Each path is a new rotation, seen through one point. The rows after it are directions, each followed by how far the rotation turns it, in deg/step (0 if it stays put).
Each turn is a multiple of 5 degrees from 10 to 175, or 0.
Each row of a path follows its step; steps can be skipped.
Rotation 1:
step 0: [-18.0 -31.5  -8.0  14.4 -12.4  -5.0  26.9  -2.4  33.8   3.1   5.3   4.5
 -16.4  19.9  29.7 -15.2  12.5   7.5  24.0 -19.9  -6.2  31.8  27.2   1.0
  40.0   2.8 -22.5 -33.9   4.4  -6.3 -31.9 -23.2   9.0   1.4 -35.5  -7.2
   8.3  14.2  26.4   1.6  25.1   3.7  28.6  -9.7  28.1 -38.1  -0.8  25.0
 -46.2  -6.2  18.1  -6.4  -3.7 -28.4  17.4  24.1]
step 2: [-28.7  17.5  16.6  11.4  13.0  44.8  -0.5   1.8   5.7  10.1   4.1  -7.4
   5.5 -11.8 -24.4  13.6   1.4  -3.2 -17.8   1.9   6.0 -24.4 -23.2  20.5
  35.1  15.6   4.2   3.6 -19.6  -6.9  12.6   9.6  15.1   3.4 -12.4  12.1
 -29.0  41.1 -55.1  -7.7 -21.9  28.4  -0.1 -14.8   4.7   6.8 -10.0  31.2
  -8.3 -32.0 -22.4 -19.7 -34.8  47.0  28.2 -16.6]
step 3: [ 29.1 -27.9  18.4   8.2 -25.9  14.0 -11.6 -16.3  13.5   0.5 -24.1   4.9
   2.6  13.7  27.4 -31.1 -23.6 -15.6 -17.6 -22.7 -31.5  43.2 -29.1   8.7
  30.9  14.4 -25.7  12.5 -37.5  17.7  25.9 -24.0  26.7 -12.7 -16.6 -17.5
  16.4 -15.4 -21.0 -20.7  -0.8   6.3   1.0  15.5   7.6  34.4 -14.6   6.2
 -20.0  -5.0  46.4   3.1  -6.5  21.9  12.7  -6.2]
step 4: [ 25.9 -29.6   1.0   2.6  49.7  18.3  -7.6  14.2   3.1 -10.4  27.7  10.5
  20.9  35.9 -17.2   9.2 -31.9  53.0   8.7  -6.0 -63.4  -2.0  32.5  28.0
  -2.8 -14.6  -8.4   9.5  14.4   9.6  -8.5  15.4   4.1 -12.8  28.0 -23.5
   1.4  -0.6  12.8 -23.0   3.9 -14.5   6.0  -8.7  20.6  28.5  -9.6   5.7
  10.8  23.4  18.4  -6.9  27.9   9.8 -13.9   8.0]
step 5: [ -9.4  31.4  10.6  16.2  46.8  33.4   4.0  28.0  18.6   6.1   3.0  26.6
 -23.4  16.8 -33.6   6.8  16.6  -0.2   2.2  -1.7  20.3  34.8  11.3  12.4
  41.5 -27.6 -11.4 -26.4  -0.1 -60.8   4.8   9.6 -23.5  -8.7   5.8  18.9
  -8.2  -8.8   9.5  21.9 -13.9  13.5  31.4   2.3  14.1  16.5 -25.2  -3.1
   6.0  12.9 -12.4   4.2 -14.1 -10.5   6.4  38.1]
step 6: [ -9.7   5.3  37.3  -4.2 -17.7  11.4 -27.3   1.2   3.3 -15.8 -41.8  15.8
   7.6   0.7  -7.8  -2.3 -25.6 -24.6   6.2 -12.1  24.9  38.6  56.8  14.2
   4.0   0.4   1.3  -4.2   3.2  -1.3 -29.1 -10.0  15.5 -15.4  -0.2  -6.0
 -17.7   9.5 -11.4  -3.6   1.3  -5.2 -24.7  17.5 -24.0   6.9   5.0 -23.7
 -51.0 -45.6  11.7 -10.1 -25.2 -42.8  15.4  11.5]
step 7: [-15.5   9.0   3.3  -8.5 -26.3  14.7 -12.5  -8.7  -6.8 -22.9  -3.8   2.3
  27.5  19.8  -2.2 -29.3   4.7  42.8  20.1  -7.0 -13.5 -37.5   7.7  30.8
   8.6  31.1  10.3 -18.2  -4.4  28.8 -19.2  40.7 -14.6   0.5 -19.7 -28.9
  -0.4  24.2   2.4  -2.3  25.1 -36.1   9.5  28.2  24.5   4.8  11.6  40.2
 -31.1 -27.5 -25.9  11.3  -8.7  21.7  11.8  23.3]
step 8: [ 14.9  -7.7 -28.4  -5.6  -6.9  -1.1  27.7  -3.8  30.6   8.2  -3.5   7.4
  -2.8  14.9 -12.3  20.8  25.3 -18.8 -13.8  19.5   8.8  -3.5  16.6   6.6
  26.4   8.4  -2.4  40.0 -41.7 -25.9   3.6   6.8 -17.5  35.2 -28.1   1.6
  34.9  12.9 -13.8   6.5  21.4   5.5  11.1  -1.4  41.5  36.1 -25.6  11.1
 -44.8  16.1  -4.2 -25.1 -10.7  39.6 -23.9   6.6]
step 9: [ -5.5  14.6  30.9  -8.8  19.4  25.9   5.7  14.6   0.7   7.0 -19.5  14.2
   4.2  28.1  15.6  43.2 -41.0 -10.8 -58.7  -0.1 -32.0  -3.3  16.6  -3.2
  19.2  10.2  -1.8  22.2  14.9  28.2  19.6  19.4  23.2  39.8  21.5   3.7
   7.9  -7.1  -7.7 -12.4   1.9  39.4  28.6  -6.5   0.0  -6.0  -5.6  -3.9
 -25.6   2.0  21.4 -15.8 -12.7 -28.1  13.1 -31.0]
step 10: [-21.1  21.0  -3.0   9.1  -9.8  25.5 -41.3  -6.0 -15.2  17.2  15.9  22.4
  23.1   1.9   3.7 -15.1 -13.6  12.7   4.7 -33.8   1.6 -16.4  -2.3  34.8
  25.4 -14.3 -11.5 -12.6  -8.0  25.6   2.5  46.7  15.8 -32.6  12.8  -6.9
  -9.9 -59.5 -24.3   4.2 -40.5   0.7  17.9  16.8  -8.6  33.1 -21.9  15.5
  16.1  30.1   6.3   1.7 -25.7   0.0 -18.3  -8.8]
step 11: [ -5.4  -6.5  28.0  -1.4  -8.6 -30.6 -10.9   1.7  19.1  24.3  -3.4   7.2
  -0.9   1.3 -25.5   6.4  -5.3  30.7  42.7   5.0 -13.0  30.3  20.0  18.1
 -14.5   1.7   5.5 -15.7  -2.6 -77.1  13.5  13.9  18.2 -41.2 -27.3   1.3
   2.3 -18.8   6.7 -35.0  14.0  12.5  -6.0  14.0  11.3  38.6  -5.9 -14.7
 -30.5   8.8   4.5  -7.4  -5.3  25.7  -5.8 -22.1]
step 13: [-16.8  35.1  -5.7 -36.5  31.5  32.3  10.3 -21.2  33.1  -8.2  10.1 -14.6
   0.3   7.9   5.7 -20.9   3.9  15.7  17.4  14.0  53.4 -37.1  44.7  21.6
  -2.7 -20.1 -14.8  11.2 -28.8  20.7 -31.1  -3.9 -25.0  13.6  14.6  -3.1
  -2.9 -13.2 -18.4   3.5   2.1   6.4 -11.5  -5.9  12.5   1.6 -18.3  12.4
 -26.9 -10.1  -7.5  27.8 -31.7 -32.1 -19.6   1.2]
Directions:
[  2.6   7.0   0.1   9.3  -9.9  -7.6  -4.6   9.6   2.3   2.9   2.1   8.7
  -5.2   3.3  -7.3   0.7   1.6   4.1   1.6  11.7   0.7  -3.5  -3.7  -3.0
   7.4   2.6   2.9   4.3  -8.2  -8.1   1.3  -2.9  -4.6   1.7  -1.8   6.7
  -5.7   3.8   2.2  -0.7  -4.9   7.2  -1.3 -11.4   1.8   0.0  -3.8 -13.2
  -3.9  -0.4   1.2   0.8  -0.1   7.6   7.0   0.8]	120
[ -1.9  -0.8  -2.9   7.4 -11.1   0.3  -9.0  -6.3  -0.2  -5.4   2.6  -4.3
   3.6   4.4  10.5  -7.1  -4.8   9.1   3.2  -4.7   2.6  -5.5  11.0  -1.3
  -2.1   5.7  -9.4  -1.1  -7.9   5.1  -8.7  -8.6   6.4   4.0   6.0  -3.2
  -2.0  -6.9   7.2  -1.6  -0.3   3.8   4.9  -2.7  -4.3  -1.3  -3.0   2.6
   2.7   3.0   4.7   8.2  -4.1   1.3   5.2   1.6]	110
[ -5.6   6.2   9.2  -5.9   0.8   5.4   2.1  -1.2   1.7   3.7  -1.8   3.1
  -2.7  -5.2  -2.7   6.3  -6.5   3.3  -7.2  -4.0   7.8   0.2   1.5 -11.3
   3.2  -5.2 -10.9   5.1   1.7  -1.2 -12.5   4.1   4.9   7.0   4.7   8.0
   2.1  -0.6  -6.7   1.1  -9.3  -5.6  -2.1  -4.7   8.3  -1.5   4.7  -3.7
   4.0   8.1  -4.9   4.9   2.1  -4.7   4.7   4.5]	90
[  2.7   6.4  -5.9   4.3  -0.7   4.2   4.3   1.4 -10.3   1.0   2.2  -4.7
   2.2   1.0  -2.4   2.1   0.5  -1.0   8.0 -12.7  -4.7   2.3   1.6  -4.5
  -1.4   6.1  -0.3  10.1  -4.0  -6.4  -5.4   0.4  -3.1 -11.4  -6.1   7.3
   1.7  -3.3   2.5  -3.6  -0.2   3.4   1.3  -1.1   1.5  -0.5  18.1  -1.3
  -1.5  -9.2  -6.9   0.8 -10.8  -3.7   0.5  -0.9]	70
[ -3.5  -3.8  10.3   1.2 -10.8   2.6  -9.6  -6.9   0.4  12.1  -4.5   4.6
   2.0   7.8   1.5  -3.7   1.5  -0.5   6.2  -1.1   0.0   3.9  -6.6  -1.4
  -6.4  -0.6   0.8  -0.8   4.1   3.9   4.0   1.4  -8.8  -5.0  -4.7  -6.7
  -0.7  -3.0  -8.9  -3.2  -3.9  -9.3  -7.0 -13.5  -4.1   0.0   7.3   8.6
  -5.3   3.4   1.1   1.7  -2.5   2.0   1.9   1.2]	95
[  3.0  -0.8   8.2  -6.4  13.6   0.2  -1.5  -2.2   7.0  -8.5  -5.2  -1.8
   2.6   3.4  -1.4 -10.2   0.4   2.7   5.0   1.7  -4.8   3.3   3.1  -1.2
   3.1  -6.1  -3.5   4.3  -2.7  -4.8   2.4  -6.0 -11.4  -7.9  10.6   1.9
   0.4  -5.0  -4.5  -2.7   3.4  -2.0  -5.5   2.1  -7.8  -2.0  -0.7  -8.8
   6.9  -5.2  -4.6   9.7   0.9   7.1   4.2   6.0]	45
Rotation 2:
step 0: [ -8.4  11.1 -28.6  17.7  -1.9  21.2 -19.5  -8.4  11.6   3.4  14.2 -10.7
 -14.7 -17.8  14.7  30.5 -10.7 -42.7  15.1  10.9  18.7  -2.7  40.7  21.5
 -19.2 -17.6 -22.2   5.3 -18.2  37.4  10.4  -6.9 -14.4 -26.5 -15.5   0.9
  12.8  -3.9   7.8 -39.1  21.0  21.6  -5.1  14.7   3.6  34.2 -35.4  26.6
   0.9 -48.9  24.6  24.3 -17.5  -5.3 -11.9  16.9]
step 1: [-24.8  -7.3  -2.3  28.4 -18.9  11.4   2.5  25.9  -7.5   5.8  13.0 -13.6
   2.1   9.4 -26.8  26.7  26.5 -18.2   4.0 -18.2   4.8  13.3  14.6 -13.4
  17.9  14.4  -0.1 -24.9  -2.7  -3.0 -47.0  31.9 -22.7  28.8  -5.4 -11.3
 -24.6  41.6 -38.1  -6.6  -0.4  40.5  26.5 -26.9 -15.2  -6.4  12.9  25.5
  11.5  -5.9 -33.2   5.8 -20.9 -35.1  -6.9   0.1]
step 2: [ 23.8   9.5  36.8  27.2 -11.3  12.2   8.6  17.3 -16.9   8.0  -3.4 -33.0
   3.2  -5.5  42.6  25.7  27.2   2.7  -4.8   3.7 -24.8   0.3   1.7  -6.5
  -7.3  -7.9 -16.2 -11.4  -4.4 -10.2  -2.7 -21.5  -9.4 -12.0   0.3  58.6
  53.1  -6.5  -1.9  29.9  11.4  30.1   0.9   1.5 -10.5   5.1  11.4 -10.9
  -4.0  15.6  25.7  47.6 -33.2  -7.9  18.0  21.0]
step 3: [ -8.3  26.2 -11.7   7.8  -2.9 -15.2 -19.7  15.1  17.3  -6.8  34.3 -24.0
 -14.8  -6.7 -18.5  16.9 -18.4   6.6  31.5  -8.3 -27.7 -13.8 -13.4   1.9
  14.4 -28.9  13.4 -11.8 -25.8   3.6  31.3 -20.7  -0.5   9.5  25.6   0.0
 -17.8 -12.8 -48.0 -27.2   6.0  18.2  40.8  -6.8  33.7 -26.3  18.5   0.5
 -24.0 -43.8  30.1  21.4  -7.5   7.9 -21.3   1.2]
step 4: [-11.8  -1.2   7.8  24.9 -34.4  15.6   2.0  16.7  -5.9   7.5   3.2   8.1
   1.5   0.0  -2.9  18.0   2.6 -11.1  25.1  30.1 -23.8  31.6  30.4 -14.1
  16.2  -6.2   1.3  15.4   4.9 -28.7  -1.6 -12.9  17.5 -10.8 -18.3  -1.9
   8.4  16.5  47.8   9.6 -30.4   0.0  26.5 -51.7   2.4 -49.8  27.5  16.7
  45.0 -22.0 -15.6   3.5  -3.0  17.7  -0.2  19.5]
step 5: [  9.5  27.7  -1.0  22.0   5.1   3.5   8.8  -7.8 -30.0 -18.2  -6.5 -59.8
 -26.4   9.7  24.2  -9.1 -21.2   6.8  -3.2  30.0 -20.9   5.1  -7.8  -5.6
  10.6 -14.9 -37.8 -10.0   1.5  23.4   9.2  23.1 -27.5 -25.2  -8.6 -10.1
  25.9 -46.7   7.2 -11.5  -4.7  27.2  12.6  24.1 -33.7 -19.6  -1.8   2.3
  -0.2 -27.6 -22.9   3.6  19.8 -20.4 -24.4   9.4]
step 6: [ 14.8 -22.7   1.6 -27.3  13.8 -26.1  15.8   5.7  -2.2  -2.3   3.3  -6.1
  21.6  19.2  -9.0  52.6 -12.5 -11.9  -7.2 -37.4 -45.6 -28.8  20.6  17.4
  34.4 -10.9  14.2   1.6  20.5 -10.2   9.9  14.1 -21.3 -16.9  -6.4  -7.5
  -8.8   1.3 -16.6  11.2  -2.7  23.6  25.0  -9.4   6.1   3.7  -9.5  18.0
  51.5 -40.4  13.4 -20.1 -11.6 -16.8 -21.0 -21.9]
step 9: [  0.8 -29.1  26.1  21.0 -53.8  -8.2   8.6  -9.0 -17.0 -16.7  19.2  22.8
 -11.3  -6.7  36.1  -8.0   4.1   5.3  17.7 -37.7 -24.6 -16.1  28.4 -11.0
   5.8   5.6  -5.3  10.8   2.0 -21.1   1.5  -9.4  -3.3   9.4 -21.1 -20.2
  -1.8  11.0  19.9  15.0  15.8  57.9   3.3 -22.8   4.1  20.9  40.1 -18.3
 -14.2 -34.3 -12.4  -5.3 -33.9  -7.2 -11.9 -20.3]
step 10: [ -1.7  -9.7 -10.3  40.3   3.0  39.6 -12.3 -30.3  -5.2 -26.2  -3.9  16.3
 -23.3  17.4 -15.7   5.2   6.7 -16.8  18.1   6.3 -32.9  -0.5  25.8  33.0
   6.0 -24.4  -8.1 -18.9   4.5   0.8 -27.6  10.7  19.2  -4.8 -30.5  12.6
  43.2 -44.8 -26.0 -14.6   8.3  20.1   6.0   1.6   4.8 -16.0  -7.5  16.7
 -22.0  -4.2  30.1  42.0  19.9  11.9  11.1   7.5]
step 11: [ 25.6  -6.5   6.3  17.4  -9.4  -2.5 -31.3 -11.1   3.8  51.7   6.5 -10.0
  15.0 -15.7  -2.6 -13.3 -25.2 -44.5  17.8  -3.5 -11.5  19.0   7.1   1.4
   7.4 -19.0  -1.5 -41.8  35.4  21.0 -19.4  19.6 -14.0  -1.0  15.6  -0.2
 -34.5  31.0   7.2  -2.7 -25.2  19.1  43.5   0.9  -7.2 -28.3   8.3   0.4
   0.2 -34.5  24.0  10.8 -27.4 -20.5  -4.6 -25.1]
step 12: [ -2.2  -9.2 -12.2  53.9   0.8  15.2  14.6  15.7 -19.0 -10.4  -6.5 -12.9
  11.7 -14.1  11.1   5.4 -10.4  -7.6  10.0   9.7   1.1 -15.2  29.2 -13.6
   4.7 -16.0 -39.6   9.8 -10.9   7.2   7.2 -27.9  -4.8   8.7  -7.3  20.0
  23.7   9.9   0.0  -4.9 -23.6   8.4  -6.7 -43.1   2.3  38.6 -24.3 -37.7
  39.6 -36.1 -15.7  42.8  -7.9 -35.5  -7.1  10.6]
step 13: [-32.6   2.7  30.1  25.3 -11.9   7.4 -17.4   9.4  20.2 -16.5  31.2 -39.7
  19.9  18.9 -16.7  18.4  19.3  -4.6 -26.7   4.6  -0.1   0.5 -19.1  34.3
  34.9 -25.6   4.4 -18.7 -35.2  33.2 -17.4  13.9 -25.5  -5.1  -2.7   8.1
 -20.3 -13.6 -18.1  -4.1   5.1  27.1  11.2  10.7 -16.2  15.4  18.7  41.3
  12.5 -31.4   0.6  27.7  -3.2  17.3 -16.8  27.0]
Directions:
[ -2.9   0.8  -1.1   0.7  -8.9  -7.9   7.8   4.0  -5.0   7.7   9.1   0.3
   3.8   0.7   2.2   5.5   0.3  -0.8  -6.5   2.0  -1.3   5.8   4.7   9.0
   9.8  -1.0  -2.0  -3.7   2.7  -5.3  -7.9  -5.5   5.4  -6.3  -2.8   1.6
  -4.4   3.6   7.6  -1.1   3.0  -8.6  -4.4  -5.2   2.2  -1.8   8.4  -5.7
  -1.7   5.2   0.4  -4.1  -3.8  -9.7   0.2 -14.9]	145
[  2.9  -1.0   0.3   6.3   8.7   4.6  -0.5   1.2   1.0   3.5  -8.3   0.8
   2.7   4.0   3.2  -2.7   8.0   4.8   1.5   0.8  -1.4   0.6  -3.0  -8.0
  -0.3   3.8  -2.3   3.9  -2.0   3.5  -4.9   3.2  -5.6  -7.9  -2.1  -0.5
  16.6  -6.0   4.3 -10.5  -1.9  -5.1 -11.8 -11.1   6.9   4.6  12.4  -0.1
   0.9   1.0   0.1   4.2  -5.1   4.6  -0.6  -5.3]	140
[  3.8  -8.8 -15.7   3.2   0.3  -5.3  -5.8  -7.6   1.5   1.6  -4.2   3.0
   0.9  -5.6   2.6  -2.3  -1.7   2.4   6.2   8.1  -2.5  -4.8  10.0   1.6
   6.8  -1.9  -2.7  -0.8   3.3  -2.1  -3.6   3.0  -0.5  -3.7   7.0  -8.8
   8.7   1.7   5.3   5.3   1.2  -3.7   1.6   0.5  -6.5  -2.3   4.0  10.9
  -6.3   0.1   3.2  -5.8   6.6  -8.1  -8.0   7.3]	65
[ -1.2  -9.4  -1.9   2.7   1.3   1.0  -7.4   4.6  -2.4   2.3   6.5   0.9
  12.7  -4.7   2.8   4.2  -7.8  -2.5  -1.6  -8.8   4.7   6.1  -1.8 -10.6
  -4.3   5.3   3.3   8.9  -3.2  -3.0  -1.1   6.2  -3.7   4.8  -9.6   0.4
   2.7  -0.9   8.6  13.6  -0.6   3.5   8.8  -0.8   4.4  -2.1   4.9  -4.6
   2.7   5.5   5.5  -0.1   6.4   0.1  -5.2  -3.7]	145
[ 10.5   1.6   1.0  -6.7  -4.3  -6.9   3.2  -1.7  -7.7  -1.5  -7.2   2.7
   3.3  -5.1   0.6  -6.4  -0.4 -11.5 -12.4   9.7  -3.1   7.6  -0.1 -14.7
  -2.3   3.3  -1.7   1.3  -3.7   3.8  -8.6   2.9   1.7   0.5   3.2  -4.1
   3.0   4.0  -5.8  -4.6  -0.3   0.5   6.2   2.1  -5.5  -8.4   0.4  -5.1
   1.0   3.2  -7.0   6.4  -3.9  -5.1   2.5   1.9]	110
[  2.8  -1.8  -4.7   1.2   0.7  -2.9   2.4  -2.2   0.6  -5.0  -3.1  -6.8
   4.7  -3.7  -4.6  -1.0  -7.4   7.2  -1.6   2.2   0.6  11.1  -1.9   1.0
  -2.7  -4.8  -9.3  -3.9  -6.0  -7.8   0.1  -7.0  -3.3  -0.6  -7.1   3.9
   3.8  -6.6   7.0  -6.0  11.5   3.3  -3.0   5.6  11.6   1.6 -11.1   4.6
  -8.1  -0.2  -4.7   8.8   6.7  -5.3   5.0   1.5]	145
